In the data rows, the value 128 means zero.
Some points, one per row:
[104 140 135 129 124 104 139 105 123 123 152 119]
[130 124 120 111 119 142 128 134 117 132 117 130]
[ 99 129 110  91 102 157 132 133 121 138 103 132]
[107 105 101  79  92 161 140 135 109 139 103 128]
[100 145 110 119 111 138 139 133 125 111 129 119]
[118 160 114 159 128 148 124 151 138  84 125 111]
[119 150 159 171 169  56 132 100 143 104 193 120]
[134 131 124 124 121 149 124 143 124 124 113 128]
[117 127 104  98 103 170 128 144 121 135  90 132]
[ 88 172  87 132 121 156 143 136 129  92 121 105]
[125 115 119  99 125 140 132 120 119 150 106 138]
[147 133 114 138 122 160 119 145 141 128 107 125]
[ 96 122 150 128 137  65 142  91 125 136 172 126]
[ 87 143  95 108  96 150 149 129 124 108 130 112]
[115  91 128  79 105 122 138 110 108 170 118 142]
[194 110 152 151 155 127 112 138 138 139 125 141]
[144 132 138 139 129 151 113 142 137 124  99 134]
[133 128 142 140 141 105 129 120 128 121 144 127]
[108 117  95 100  90 171 130 141 119 133  89 126]
[106 114 128 101 118 107 142 105 117 150 139 133]
[110 145 128 133 135 103 140 106 128 124 155 122]
[ 91 143  88 105  90 168 135 138 130 124 105 118]
[ 85 175 116 149 137 107 144 123 135  87 165 102]
[133  84 104  72  89 174 129 131 110 177  75 147]
[160 138 130 149 141 153 110 150 142 121 105 131]
[119 141 134 144 124 112 132 126 130 108 162 117]
[121 122 152 118 141  87 130 104 128 144 151 135]
[145 129 122 140 133 154 124 148 131 122 111 128]
[148  68 138  88 117 123 119 115 110 190 101 156]
[ 91 150 131 146 139  83 142 104 133 108 172 111]
Then 30 other points, each followed by its number:
[125 118 146 132 130 104 124 121 126 130 142 133] 0
[ 95 136  88  90  88 188 131 149 119 127  82 127] 1
[ 94 117 153 122 139  43 144  82 118 146 189 129] 2
[142 109 135 116 126 114 135 115 124 143 141 134] 3
[174 155 136 196 159 150 103 165 150  87 121 117] 4
[136 174 116 177 148 134 131 141 146  78 154 104] 5
[ 98 183 107 155 129 144 136 142 135  73 140 101] 6
[126 151 136 151 151  99 136 110 135 116 160 121] 7
[ 86 171 104 141 120 127 139 125 142  99 149 105] 8
[134 117 104 111 109 180 125 159 120 124  87 126] 9
[117  91 133  81 106 114 141 105 110 164 134 144] 10
[181 136 141 186 165 141 107 155 150 109 117 124] 11
[109 146 111 133 117 130 144 128 130 106 149 112] 12
[179 155 126 169 151 174 102 168 151 105  97 124] 13
[152 116 163 136 153  99 114 114 131 147 137 146] 14
[141 103 126 112 103 143 127 137 117 142 117 133] 15
[ 72 114 121  92 108 103 151  88 114 150 139 132] 16
[113 159 116 138 126 144 128 136 133 106 124 121] 17
[ 84 135 100 100  94 133 153 116 120 122 142 117] 18
[122 131 104 127 116 150 129 142 134 127 120 119] 19
[123 100 134  93 112 120 129 112 123 167 119 144] 20
[ 88 152 148 128 149  67 141  95 131 122 182 123] 21
[183 104 149 136 136 137 112 135 124 149 105 143] 22
[145 109 116  98 108 181 116 154 123 152  71 147] 23
[116 108 113 100  91 147 136 133 115 137 117 129] 24
[154 111  93 107  96 201 123 162 124 131  74 130] 25
[ 55 126 100  76  83 114 165  96 107 131 151 118] 26
[119 130 133 135 134 117 128 123 126 121 132 124] 27
[153 111 127 130 111 147 122 145 127 130 119 129] 28
[142 140 142 146 145 124 120 134 135 116 131 128] 29
Which of these numbered points is nearest to each point below, ignoring the 3 directions in which the first points spread most? Its number follows each.
[110 127 138 129 126 108 130 124 127 121 144 129] > 0
[ 95 112 159 121 151  46 144  71 127 154 177 139] > 16
[194 100 165 155 172 118 104 141 138 139 126 142] > 9
[139 164 121 159 141 154 116 152 144  94 117 120] > 17
[140 167 110 165 135 171 117 159 144  81 114 109] > 6
[119 147 127 161 147 114 133 121 143 110 139 122] > 16
[109 153 102 131 110 166 131 144 133 100 114 114] > 6
[ 72 146  86  97  93 152 148 133 119 114 118 113] > 2
[141  62 165  79 118  95 125 108 107 190 120 164] > 0
[ 80 171  80 130  97 166 148 142 132  78 133  98] > 18
[136  93 128  96 108 141 131 127 114 152 104 142] > 26
[143 129 134 143 147 126 124 136 134 115 133 123] > 9
[132 122 125 119 122 131 121 128 134 145 119 131] > 8
[171 137 141 161 143 144 111 142 137 117 117 126] > 22
[132 125 120 127 123 135 127 135 134 141 126 124] > 19
